In the data rows, the value 500 means zero.
What is the hidden score of each row? Scores go from 0 to 30, and 15 is about the middle. The score is a weighted sum of the row's numbers plus the product of two more (or one squared), each taken from its middle value.
[627. 604. 702. 363. 482. 315. 678. 482. 642. 360. 563. 384. 510. 494. 373. 466. 665. 640. 679. 427. 384. 391. 421. 391. 411. 565. 479.] 13
[563. 396. 704. 507. 342. 365. 610. 520. 535. 370. 480. 317. 458. 432. 442. 528. 425. 621. 623. 434. 511. 645. 404. 401. 645. 562. 482.] 13
[383. 365. 576. 652. 654. 448. 403. 534. 396. 649. 422. 542. 465. 453. 558. 523. 678. 442. 493. 493. 362. 468. 318. 668. 693. 539. 573.] 9
[683. 458. 321. 514. 575. 659. 321. 345. 377. 583. 451. 666. 687. 507. 625. 376. 408. 415. 338. 435. 320. 661. 589. 686. 417. 365. 472.] 12
[404. 346. 679. 400. 359. 348. 706. 348. 508. 368. 638. 523. 470. 562. 320. 545. 641. 480. 475. 685. 523. 549. 321. 422. 456. 499. 315.] 20
[307. 616. 444. 706. 655. 356. 493. 617. 459. 634. 566. 311. 527. 413. 513. 318. 332. 680. 500. 438. 569. 308. 346. 697. 368. 420. 655.] 14
[613. 572. 662. 390. 508. 325. 530. 294. 375. 432. 499. 507. 421. 492. 362. 666. 580. 434. 421. 671. 477. 492. 368. 394. 617. 413. 355.] 23
[669. 508. 484. 482. 435. 413. 699. 475. 397. 421. 678. 362. 702. 613. 562. 386. 599. 579. 644. 315. 341. 606. 476. 514. 589. 616. 348.] 10
[597. 494. 682. 310. 298. 368. 472. 669. 513. 324. 537. 699. 493. 410. 342. 628. 694. 587. 600. 421. 462. 680. 621. 303. 475. 486. 576.] 18
[334. 613. 663. 366. 360. 372. 465. 672. 678. 352. 320. 493. 301. 300. 314. 640. 658. 625. 528. 645. 679. 631. 566. 318. 321. 609. 590.] 17
[682. 555. 659. 490. 442. 298. 687. 408. 641. 379. 418. 476. 348. 387. 358. 431. 607. 517. 621. 470. 609. 475. 627. 469. 483. 510. 308.] 15
[458. 696. 380. 610. 687. 499. 508. 496. 514. 590. 492. 298. 532. 446. 700. 306. 335. 704. 585. 345. 352. 307. 331. 707. 578. 480. 552.] 16
[413. 686. 477. 580. 647. 580. 306. 455. 399. 579. 427. 585. 437. 351. 569. 665. 368. 428. 307. 561. 678. 511. 578. 649. 552. 683. 597.] 18
[311. 507. 624. 513. 630. 566. 420. 606. 439. 384. 682. 304. 537. 449. 659. 325. 538. 465. 458. 554. 439. 298. 390. 449. 403. 528. 706.] 11
[445. 380. 685. 463. 549. 517. 428. 379. 339. 699. 690. 549. 545. 637. 547. 631. 687. 401. 514. 589. 334. 579. 303. 570. 702. 382. 659.] 17
[635. 506. 661. 384. 510. 332. 541. 562. 403. 493. 406. 494. 344. 394. 355. 582. 651. 497. 501. 486. 686. 593. 389. 496. 601. 592. 468.] 15
[399. 632. 462. 590. 401. 673. 349. 661. 554. 448. 383. 623. 384. 369. 573. 682. 558. 462. 308. 541. 401. 618. 514. 566. 592. 389. 497.] 20
[372. 327. 637. 459. 366. 544. 586. 422. 310. 449. 518. 504. 599. 694. 430. 327. 700. 399. 597. 594. 428. 568. 338. 517. 697. 377. 453.] 13
[693. 422. 320. 548. 432. 638. 359. 445. 461. 696. 597. 634. 609. 496. 530. 468. 428. 313. 583. 570. 411. 654. 680. 621. 631. 318. 518.] 16
[427. 620. 304. 702. 675. 642. 483. 380. 561. 404. 339. 500. 449. 476. 648. 403. 294. 580. 301. 410. 389. 335. 685. 682. 532. 673. 601.] 16
[641. 314. 339. 542. 673. 547. 665. 303. 331. 541. 455. 606. 589. 690. 640. 580. 406. 338. 508. 400. 366. 489. 434. 558. 418. 345. 313.] 11
[297. 645. 500. 586. 561. 480. 431. 513. 606. 394. 386. 335. 359. 366. 504. 490. 397. 620. 442. 422. 594. 517. 406. 563. 618. 706. 679.] 18
[537. 651. 521. 337. 520. 437. 304. 707. 647. 386. 324. 472. 311. 314. 296. 668. 534. 617. 428. 638. 675. 604. 668. 314. 399. 658. 600.] 15
[325. 700. 551. 360. 469. 414. 399. 694. 704. 453. 314. 538. 307. 298. 387. 678. 518. 552. 366. 641. 661. 434. 582. 418. 328. 663. 527.] 15
[704. 432. 554. 410. 325. 425. 672. 689. 451. 338. 417. 680. 413. 555. 472. 418. 590. 590. 704. 324. 480. 656. 640. 442. 356. 596. 338.] 12
[611. 573. 296. 666. 672. 632. 360. 458. 480. 658. 568. 580. 686. 576. 538. 334. 315. 376. 368. 365. 484. 430. 671. 685. 448. 372. 572.] 14
[562. 337. 613. 499. 679. 475. 490. 366. 329. 704. 576. 327. 508. 401. 523. 641. 604. 377. 531. 404. 346. 551. 297. 463. 690. 393. 580.] 13
[544. 594. 461. 320. 589. 593. 353. 627. 620. 439. 308. 497. 365. 359. 399. 532. 348. 583. 379. 477. 671. 413. 569. 383. 346. 671. 524.] 14
[476. 465. 501. 704. 652. 360. 707. 596. 616. 593. 697. 375. 606. 592. 585. 390. 521. 685. 656. 304. 321. 437. 524. 521. 503. 335. 386.] 9
[687. 306. 303. 672. 473. 630. 344. 603. 382. 703. 420. 556. 559. 556. 539. 552. 377. 314. 321. 390. 541. 651. 686. 597. 599. 303. 401.] 11
[700. 404. 389. 487. 585. 377. 482. 310. 453. 451. 676. 439. 700. 458. 614. 576. 421. 320. 362. 562. 344. 462. 351. 628. 596. 358. 455.] 13
[575. 425. 585. 325. 404. 421. 320. 623. 632. 301. 321. 638. 317. 313. 311. 586. 642. 597. 548. 590. 616. 687. 689. 313. 441. 675. 420.] 14
[604. 617. 644. 538. 535. 301. 623. 618. 596. 531. 556. 604. 370. 486. 317. 514. 689. 418. 693. 399. 617. 659. 427. 446. 424. 668. 487.] 17
[356. 355. 329. 461. 383. 609. 375. 575. 658. 638. 535. 555. 480. 603. 452. 400. 610. 516. 420. 393. 452. 441. 369. 453. 470. 661. 563.] 10
[435. 547. 596. 628. 661. 387. 704. 523. 531. 576. 706. 469. 623. 548. 644. 349. 611. 662. 580. 547. 422. 542. 414. 613. 687. 492. 397.] 13
[555. 386. 453. 477. 539. 492. 631. 321. 321. 689. 652. 566. 706. 706. 508. 439. 576. 358. 497. 624. 296. 589. 458. 556. 587. 317. 373.] 18
[585. 552. 544. 375. 307. 520. 632. 690. 663. 293. 523. 559. 524. 376. 310. 548. 461. 682. 534. 517. 611. 368. 600. 306. 313. 648. 475.] 20
[453. 704. 341. 703. 527. 599. 356. 389. 578. 468. 389. 353. 489. 451. 661. 311. 297. 603. 353. 508. 676. 313. 620. 676. 389. 530. 410.] 11
[304. 473. 594. 549. 525. 397. 486. 647. 648. 441. 600. 324. 380. 400. 434. 453. 358. 559. 341. 672. 449. 341. 380. 689. 484. 682. 704.] 12
[561. 607. 435. 656. 644. 617. 621. 531. 548. 570. 625. 303. 613. 472. 663. 301. 373. 624. 479. 353. 455. 304. 453. 690. 630. 438. 352.] 8
[469. 321. 561. 307. 315. 389. 451. 585. 672. 331. 544. 654. 424. 466. 377. 556. 690. 686. 668. 621. 562. 648. 616. 322. 352. 537. 376.] 14
[659. 334. 597. 525. 623. 324. 692. 456. 528. 332. 628. 337. 680. 525. 673. 307. 446. 642. 655. 307. 475. 586. 549. 568. 496. 425. 396.] 10
[397. 452. 368. 627. 544. 589. 327. 651. 346. 472. 466. 487. 399. 358. 482. 637. 353. 353. 345. 635. 461. 566. 523. 559. 527. 473. 506.] 14
[590. 297. 499. 352. 382. 662. 549. 320. 327. 535. 669. 422. 630. 452. 497. 585. 637. 396. 589. 689. 408. 592. 446. 406. 517. 332. 544.] 13
[355. 624. 693. 582. 601. 313. 702. 434. 458. 486. 630. 424. 618. 493. 699. 414. 589. 469. 558. 452. 331. 360. 366. 647. 638. 493. 558.] 13
[523. 293. 448. 380. 335. 634. 499. 470. 320. 545. 559. 554. 699. 672. 541. 648. 551. 351. 613. 534. 380. 393. 332. 352. 479. 296. 503.] 12
[569. 479. 332. 496. 594. 631. 444. 483. 609. 507. 561. 531. 585. 692. 535. 544. 342. 391. 355. 659. 424. 358. 559. 518. 413. 452. 306.] 13
[480. 642. 376. 406. 390. 559. 335. 624. 487. 490. 322. 593. 329. 327. 413. 445. 427. 663. 334. 651. 672. 424. 563. 393. 341. 637. 624.] 22
[566. 428. 654. 599. 332. 334. 640. 551. 556. 296. 592. 583. 672. 666. 592. 382. 593. 514. 694. 311. 479. 573. 558. 532. 461. 521. 383.] 11
[654. 294. 487. 377. 331. 635. 682. 480. 432. 427. 434. 675. 582. 552. 435. 610. 620. 400. 562. 445. 507. 640. 356. 569. 500. 390. 565.] 19
[658. 441. 317. 444. 656. 482. 627. 306. 372. 625. 463. 669. 647. 504. 607. 410. 415. 373. 496. 658. 304. 662. 579. 659. 510. 321. 332.] 15
[462. 496. 411. 353. 407. 427. 479. 441. 611. 428. 303. 427. 369. 391. 359. 472. 504. 563. 537. 532. 659. 623. 609. 370. 373. 613. 587.] 17
[616. 583. 404. 344. 328. 535. 363. 673. 558. 314. 472. 425. 360. 480. 337. 579. 442. 616. 390. 599. 528. 479. 666. 382. 311. 678. 465.] 12
[300. 627. 446. 458. 596. 404. 339. 477. 630. 620. 468. 338. 345. 427. 606. 456. 596. 558. 513. 476. 568. 483. 397. 499. 462. 631. 649.] 22
[609. 516. 692. 359. 334. 308. 668. 370. 617. 435. 692. 465. 442. 462. 489. 525. 647. 672. 594. 696. 559. 601. 487. 379. 380. 449. 389.] 20
[530. 582. 379. 678. 637. 675. 404. 424. 384. 477. 534. 651. 494. 418. 561. 516. 507. 369. 586. 375. 476. 597. 463. 638. 480. 399. 508.] 22
[351. 369. 656. 417. 625. 551. 406. 351. 414. 623. 671. 328. 379. 632. 500. 486. 663. 327. 641. 483. 313. 355. 307. 525. 706. 370. 406.] 16
[415. 570. 514. 676. 696. 461. 520. 382. 690. 525. 484. 307. 382. 444. 570. 351. 362. 492. 422. 524. 524. 303. 568. 489. 499. 406. 654.] 12
[376. 575. 707. 421. 437. 314. 680. 570. 452. 407. 551. 383. 482. 510. 368. 659. 517. 604. 703. 662. 592. 375. 391. 431. 583. 503. 480.] 19
[568. 658. 342. 541. 663. 693. 528. 479. 420. 339. 399. 315. 455. 489. 534. 432. 296. 692. 365. 551. 530. 349. 672. 673. 473. 501. 604.] 19
[645. 372. 383. 544. 617. 682. 652. 569. 348. 573. 599. 641. 593. 671. 593. 662. 496. 346. 461. 407. 376. 472. 341. 548. 656. 386. 418.] 12
[463. 477. 676. 296. 293. 400. 601. 466. 368. 297. 390. 631. 362. 523. 322. 627. 707. 618. 609. 507. 444. 652. 617. 296. 342. 461. 391.] 19
[377. 391. 589. 601. 387. 345. 703. 359. 466. 494. 687. 456. 662. 702. 680. 366. 383. 648. 706. 332. 373. 415. 652. 466. 570. 373. 297.] 13
[559. 332. 375. 531. 420. 558. 516. 296. 317. 516. 613. 356. 590. 661. 649. 441. 479. 448. 414. 673. 301. 332. 328. 547. 501. 324. 469.] 10
[470. 532. 298. 658. 610. 654. 466. 397. 472. 554. 424. 665. 640. 532. 627. 358. 320. 324. 541. 337. 463. 663. 692. 603. 492. 329. 456.] 22
[373. 303. 531. 611. 530. 539. 487. 339. 438. 707. 487. 600. 490. 345. 455. 599. 628. 449. 499. 549. 337. 582. 311. 480. 682. 410. 700.] 20
[320. 699. 335. 446. 706. 555. 380. 394. 651. 420. 368. 352. 456. 439. 486. 329. 351. 484. 351. 559. 527. 310. 623. 551. 428. 466. 703.] 18
[706. 353. 489. 431. 327. 446. 690. 597. 649. 315. 617. 463. 366. 683. 613. 396. 634. 599. 662. 380. 582. 678. 644. 369. 315. 487. 301.] 15
[482. 379. 516. 373. 338. 362. 548. 506. 390. 401. 555. 642. 690. 534. 446. 671. 671. 445. 624. 704. 665. 451. 339. 444. 597. 451. 377.] 19
[424. 647. 311. 663. 682. 607. 442. 532. 407. 487. 370. 421. 565. 477. 597. 352. 314. 477. 306. 425. 521. 351. 642. 672. 349. 489. 616.] 12
[662. 328. 649. 414. 415. 466. 620. 503. 549. 349. 654. 582. 604. 678. 432. 451. 566. 541. 661. 301. 544. 620. 661. 408. 370. 572. 511.] 15
[694. 544. 506. 451. 446. 444. 696. 497. 415. 362. 641. 506. 682. 693. 616. 346. 548. 534. 665. 306. 315. 473. 518. 542. 430. 404. 303.] 15
[539. 671. 452. 617. 570. 585. 296. 473. 469. 624. 293. 444. 351. 332. 334. 375. 499. 386. 455. 666. 510. 514. 424. 583. 451. 475. 614.] 13
[545. 468. 563. 349. 294. 415. 525. 621. 500. 311. 520. 702. 462. 437. 397. 632. 692. 510. 579. 575. 558. 692. 611. 355. 425. 401. 382.] 16
[303. 565. 616. 521. 559. 396. 651. 573. 655. 462. 462. 293. 363. 508. 668. 422. 445. 649. 507. 511. 418. 296. 372. 576. 679. 625. 707.] 13
[624. 407. 413. 593. 484. 652. 468. 324. 308. 455. 635. 703. 528. 483. 437. 704. 625. 311. 452. 548. 368. 696. 534. 417. 685. 337. 320.] 13
[554. 500. 630. 690. 607. 303. 686. 329. 379. 617. 700. 366. 656. 704. 552. 363. 439. 513. 642. 351. 345. 394. 348. 624. 513. 384. 390.] 12
[525. 348. 382. 607. 472. 573. 470. 407. 353. 616. 432. 656. 576. 707. 510. 703. 524. 310. 439. 420. 603. 706. 473. 596. 652. 314. 369.] 17
[337. 352. 325. 537. 417. 616. 384. 537. 486. 585. 401. 462. 428. 539. 390. 504. 528. 613. 325. 373. 390. 476. 472. 503. 507. 496. 504.] 13
[610. 435. 549. 528. 548. 353. 544. 431. 401. 422. 611. 673. 692. 686. 456. 399. 492. 414. 611. 582. 430. 525. 439. 510. 476. 369. 298.] 14
[576. 356. 310. 624. 503. 604. 518. 338. 365. 641. 453. 697. 570. 651. 586. 694. 570. 296. 327. 614. 446. 707. 375. 516. 658. 394. 370.] 20
[542. 610. 599. 408. 439. 534. 366. 542. 638. 373. 353. 572. 297. 307. 304. 661. 573. 569. 516. 611. 702. 439. 649. 324. 363. 697. 549.] 24
[642. 390. 300. 679. 659. 707. 492. 592. 389. 673. 586. 438. 659. 573. 603. 480. 329. 329. 463. 331. 580. 611. 613. 611. 329. 513. 490.] 12
[456. 324. 525. 565. 568. 623. 596. 432. 370. 587. 382. 490. 459. 431. 445. 506. 554. 479. 431. 501. 404. 338. 353. 554. 439. 418. 680.] 20
[425. 625. 359. 483. 609. 697. 383. 659. 470. 578. 342. 625. 407. 407. 549. 537. 434. 525. 373. 494. 497. 461. 387. 476. 628. 469. 644.] 15
[501. 630. 366. 621. 662. 479. 589. 360. 380. 640. 587. 301. 420. 520. 572. 308. 355. 690. 556. 573. 410. 301. 565. 592. 393. 527. 507.] 18
[493. 413. 648. 659. 689. 432. 697. 525. 499. 632. 483. 410. 675. 665. 692. 356. 555. 689. 568. 318. 382. 369. 484. 641. 410. 403. 435.] 16
[308. 706. 418. 472. 613. 561. 379. 649. 640. 510. 315. 428. 314. 320. 470. 420. 300. 634. 401. 500. 548. 377. 355. 578. 408. 604. 609.] 18
[531. 300. 490. 358. 303. 420. 616. 446. 334. 377. 601. 706. 663. 640. 496. 683. 638. 407. 438. 384. 377. 638. 432. 353. 611. 359. 652.] 20
[686. 375. 355. 651. 393. 438. 494. 586. 589. 497. 476. 597. 551. 614. 617. 380. 472. 623. 697. 308. 689. 590. 496. 648. 525. 618. 528.] 13
[366. 466. 328. 596. 600. 628. 396. 501. 435. 552. 446. 380. 541. 487. 548. 444. 331. 384. 294. 699. 482. 407. 601. 609. 565. 504. 631.] 11
[294. 566. 572. 569. 428. 532. 473. 504. 644. 589. 376. 413. 415. 382. 466. 397. 586. 628. 339. 379. 469. 445. 407. 493. 673. 610. 686.] 15
[431. 668. 583. 328. 368. 384. 417. 699. 659. 351. 331. 510. 306. 303. 298. 476. 585. 702. 616. 603. 682. 534. 513. 315. 353. 676. 648.] 16
[451. 702. 476. 466. 518. 338. 369. 655. 539. 387. 297. 630. 300. 301. 382. 654. 594. 683. 523. 686. 690. 500. 528. 387. 493. 628. 668.] 21
[318. 682. 475. 566. 616. 497. 311. 554. 547. 527. 365. 334. 328. 342. 401. 531. 344. 427. 445. 692. 583. 353. 422. 523. 351. 549. 634.] 15
[507. 611. 518. 686. 487. 331. 600. 609. 625. 614. 683. 696. 544. 470. 514. 603. 470. 387. 637. 569. 607. 547. 442. 506. 621. 518. 300.] 12
[362. 482. 575. 671. 693. 568. 556. 341. 585. 586. 525. 297. 651. 565. 658. 304. 349. 661. 545. 325. 403. 297. 493. 703. 466. 599. 516.] 15
[394. 420. 439. 468. 558. 590. 377. 490. 369. 499. 475. 558. 483. 635. 545. 448. 359. 673. 480. 348. 396. 614. 456. 373. 573. 462. 697.] 16
[434. 545. 387. 348. 391. 537. 342. 652. 493. 363. 329. 376. 396. 335. 386. 428. 549. 455. 547. 490. 683. 523. 675. 332. 296. 603. 603.] 26
[573. 669. 322. 680. 668. 507. 391. 544. 580. 456. 456. 360. 422. 425. 477. 320. 293. 506. 304. 431. 489. 359. 599. 694. 508. 453. 617.] 16
[702. 363. 427. 687. 422. 399. 580. 307. 356. 414. 521. 545. 697. 627. 690. 507. 356. 342. 563. 480. 306. 578. 403. 487. 680. 297. 318.] 9
[477. 535. 555. 346. 394. 318. 501. 393. 448. 418. 573. 682. 634. 506. 383. 617. 673. 499. 635. 702. 490. 672. 315. 368. 644. 514. 311.] 18
[293. 492. 573. 422. 638. 578. 413. 583. 562. 675. 603. 396. 504. 363. 601. 362. 431. 470. 510. 634. 470. 352. 365. 640. 344. 689. 637.] 9
[589. 320. 351. 435. 438. 579. 461. 369. 293. 686. 500. 484. 558. 558. 582. 493. 387. 301. 400. 655. 300. 561. 359. 494. 661. 351. 380.] 10
[407. 542. 620. 308. 411. 451. 425. 702. 593. 417. 328. 647. 322. 349. 307. 658. 679. 614. 484. 630. 572. 432. 583. 301. 360. 665. 669.] 22
[601. 376. 456. 545. 344. 418. 656. 565. 417. 345. 548. 635. 631. 566. 449. 328. 630. 539. 599. 339. 386. 621. 590. 349. 530. 494. 317.] 8
[534. 462. 520. 331. 448. 359. 453. 518. 703. 355. 435. 441. 341. 404. 324. 404. 366. 570. 504. 572. 645. 609. 706. 342. 297. 699. 640.] 15
[606. 648. 421. 539. 620. 689. 345. 644. 507. 442. 310. 544. 342. 311. 439. 508. 500. 406. 313. 616. 451. 641. 580. 472. 437. 655. 696.] 11
[599. 527. 635. 520. 592. 320. 641. 373. 468. 592. 648. 322. 469. 641. 703. 407. 539. 389. 570. 418. 372. 442. 420. 680. 568. 532. 335.] 14
[596. 655. 568. 317. 320. 401. 566. 680. 679. 306. 461. 449. 453. 455. 404. 518. 394. 504. 382. 661. 627. 494. 687. 339. 415. 624. 486.] 14
[472. 437. 482. 476. 399. 459. 642. 500. 404. 413. 604. 668. 654. 570. 441. 449. 547. 493. 682. 359. 623. 562. 400. 614. 434. 437. 611.] 22
[503. 476. 703. 532. 421. 394. 637. 697. 675. 469. 510. 570. 308. 421. 531. 587. 680. 545. 669. 466. 525. 565. 638. 411. 487. 607. 651.] 14
[349. 659. 480. 335. 370. 513. 441. 614. 544. 390. 431. 359. 594. 415. 349. 459. 418. 486. 590. 459. 642. 362. 683. 325. 308. 601. 585.] 20
[449. 568. 586. 376. 418. 431. 422. 589. 652. 303. 489. 521. 352. 531. 414. 462. 414. 593. 627. 596. 685. 642. 694. 356. 331. 647. 452.] 15
[690. 654. 590. 315. 462. 390. 671. 508. 524. 393. 607. 470. 479. 618. 444. 359. 676. 548. 511. 525. 435. 669. 497. 358. 472. 558. 417.] 13
[672. 341. 434. 470. 479. 570. 532. 463. 337. 604. 425. 627. 452. 610. 682. 616. 513. 298. 324. 607. 473. 675. 415. 669. 545. 362. 439.] 14
[497. 399. 523. 589. 477. 541. 338. 430. 465. 555. 437. 451. 549. 580. 462. 406. 579. 562. 404. 504. 555. 497. 334. 644. 453. 445. 586.] 17
[321. 678. 397. 486. 547. 678. 300. 507. 462. 528. 373. 620. 387. 368. 425. 538. 322. 360. 342. 620. 561. 344. 425. 528. 603. 507. 493.] 15
[496. 614. 373. 572. 563. 603. 331. 580. 520. 399. 358. 325. 401. 459. 618. 315. 308. 556. 465. 644. 506. 331. 682. 527. 477. 687. 535.] 6
[466. 603. 483. 700. 631. 408. 368. 510. 541. 563. 444. 403. 669. 607. 568. 296. 403. 697. 634. 303. 531. 356. 552. 662. 616. 544. 466.] 14
[552. 383. 349. 604. 531. 637. 579. 437. 349. 700. 579. 693. 414. 524. 580. 693. 369. 300. 506. 487. 427. 690. 503. 627. 675. 353. 442.] 19
[582. 461. 293. 682. 699. 685. 390. 517. 603. 558. 332. 501. 696. 484. 635. 344. 307. 473. 406. 430. 437. 634. 655. 671. 537. 465. 545.] 10
[442. 518. 641. 418. 427. 455. 507. 683. 555. 431. 473. 611. 542. 355. 575. 649. 696. 508. 685. 414. 493. 503. 408. 365. 689. 575. 415.] 12
[369. 389. 356. 555. 685. 610. 325. 451. 410. 452. 360. 373. 497. 445. 559. 573. 375. 356. 298. 679. 420. 576. 504. 632. 671. 545. 530.] 9
[465. 339. 552. 434. 582. 640. 446. 563. 359. 618. 428. 397. 410. 590. 525. 496. 510. 466. 413. 610. 393. 373. 489. 425. 432. 448. 645.] 13
[692. 548. 666. 438. 377. 294. 679. 418. 631. 344. 704. 565. 411. 380. 352. 482. 465. 652. 680. 448. 534. 383. 410. 348. 379. 396. 363.] 16
[365. 531. 394. 665. 621. 706. 298. 700. 559. 647. 327. 479. 331. 399. 438. 541. 380. 422. 408. 527. 551. 587. 520. 642. 489. 630. 683.] 15
[623. 609. 414. 370. 470. 586. 504. 539. 565. 325. 313. 372. 499. 389. 335. 458. 379. 501. 453. 514. 585. 594. 700. 375. 298. 640. 489.] 13
[410. 497. 384. 394. 384. 700. 517. 559. 442. 655. 452. 386. 573. 535. 520. 338. 458. 679. 476. 310. 375. 630. 545. 534. 396. 551. 432.] 14
[520. 360. 494. 673. 666. 587. 332. 449. 341. 690. 504. 473. 506. 403. 671. 572. 404. 334. 576. 580. 397. 556. 329. 656. 606. 356. 566.] 12
[422. 665. 344. 632. 628. 669. 393. 528. 568. 459. 349. 318. 501. 500. 518. 355. 304. 408. 300. 401. 504. 389. 699. 693. 458. 563. 582.] 17
[492. 631. 297. 693. 634. 523. 424. 410. 406. 642. 411. 368. 673. 680. 707. 360. 386. 355. 337. 424. 434. 530. 469. 704. 614. 554. 666.] 15
[324. 421. 363. 508. 396. 680. 448. 524. 542. 534. 346. 530. 566. 518. 521. 372. 624. 530. 376. 356. 599. 397. 486. 561. 649. 566. 641.] 14
[548. 322. 690. 456. 318. 493. 538. 396. 362. 596. 532. 518. 583. 625. 406. 534. 706. 332. 593. 601. 370. 406. 317. 399. 659. 328. 360.] 17
[663. 344. 314. 685. 476. 554. 476. 453. 476. 606. 616. 707. 617. 545. 524. 442. 360. 335. 332. 649. 431. 694. 597. 549. 548. 349. 324.] 15
[338. 600. 689. 597. 603. 339. 635. 322. 441. 475. 663. 345. 635. 408. 621. 427. 544. 487. 587. 449. 325. 325. 327. 678. 647. 422. 542.] 14
[532. 301. 665. 452. 346. 531. 456. 428. 306. 547. 514. 486. 603. 549. 487. 487. 601. 573. 375. 623. 358. 524. 506. 437. 442. 304. 592.] 28
[587. 480. 497. 397. 580. 687. 394. 425. 386. 566. 531. 671. 486. 503. 453. 565. 552. 306. 592. 565. 322. 697. 445. 616. 469. 375. 449.] 21
[461. 438. 486. 575. 461. 434. 618. 578. 521. 683. 410. 686. 616. 649. 604. 332. 535. 489. 603. 294. 621. 427. 452. 600. 504. 427. 349.] 13
[676. 554. 678. 322. 397. 489. 382. 706. 707. 389. 338. 658. 304. 306. 315. 494. 583. 696. 530. 542. 687. 420. 651. 345. 355. 693. 499.] 28
[420. 640. 466. 321. 365. 501. 658. 472. 687. 313. 387. 477. 514. 414. 411. 424. 516. 651. 372. 613. 652. 504. 707. 346. 293. 685. 510.] 22
[448. 530. 617. 324. 308. 349. 597. 484. 637. 356. 363. 499. 400. 430. 301. 601. 563. 600. 617. 516. 545. 563. 527. 300. 318. 559. 551.] 19
[558. 623. 513. 535. 590. 565. 452. 362. 627. 559. 430. 300. 487. 475. 544. 331. 384. 647. 470. 510. 459. 294. 587. 630. 431. 534. 623.] 20
[518. 675. 425. 407. 671. 514. 294. 568. 699. 434. 298. 576. 346. 318. 465. 379. 480. 463. 437. 617. 649. 449. 607. 483. 338. 645. 599.] 12
[359. 703. 600. 342. 455. 355. 455. 654. 669. 329. 334. 369. 310. 294. 308. 675. 475. 635. 554. 694. 673. 337. 656. 448. 401. 694. 613.] 18
[628. 397. 390. 530. 678. 676. 489. 300. 489. 575. 580. 689. 668. 521. 645. 706. 508. 321. 403. 563. 414. 682. 490. 477. 632. 301. 404.] 15
[298. 656. 562. 579. 597. 621. 477. 666. 511. 479. 590. 527. 403. 461. 476. 685. 559. 572. 517. 363. 538. 408. 358. 473. 566. 703. 693.] 16
[408. 503. 496. 552. 465. 575. 551. 632. 645. 621. 508. 400. 548. 514. 376. 341. 575. 544. 393. 451. 425. 403. 517. 470. 369. 431. 556.] 11
[649. 558. 428. 559. 569. 511. 587. 421. 421. 600. 632. 579. 500. 616. 511. 621. 482. 368. 604. 396. 593. 685. 451. 617. 692. 434. 296.] 20
[652. 634. 493. 618. 504. 391. 663. 301. 538. 544. 672. 578. 535. 561. 565. 408. 545. 404. 692. 362. 508. 668. 430. 586. 654. 415. 307.] 20
[328. 707. 472. 441. 618. 422. 341. 590. 662. 369. 458. 406. 294. 304. 351. 578. 339. 421. 448. 703. 666. 417. 562. 415. 444. 669. 702.] 21
[655. 635. 406. 517. 551. 383. 624. 403. 483. 678. 627. 676. 518. 559. 448. 672. 448. 578. 610. 360. 628. 570. 477. 430. 609. 497. 294.] 24
[389. 666. 655. 386. 599. 484. 432. 355. 656. 539. 318. 613. 325. 315. 407. 644. 393. 453. 418. 700. 644. 484. 501. 389. 332. 696. 638.] 28
[314. 673. 652. 403. 579. 375. 313. 676. 686. 425. 325. 535. 293. 296. 341. 696. 413. 668. 396. 683. 706. 458. 401. 432. 520. 702. 538.] 20
[680. 579. 331. 554. 453. 656. 527. 487. 427. 692. 497. 690. 563. 703. 651. 679. 592. 322. 363. 637. 432. 700. 384. 675. 624. 346. 339.] 16
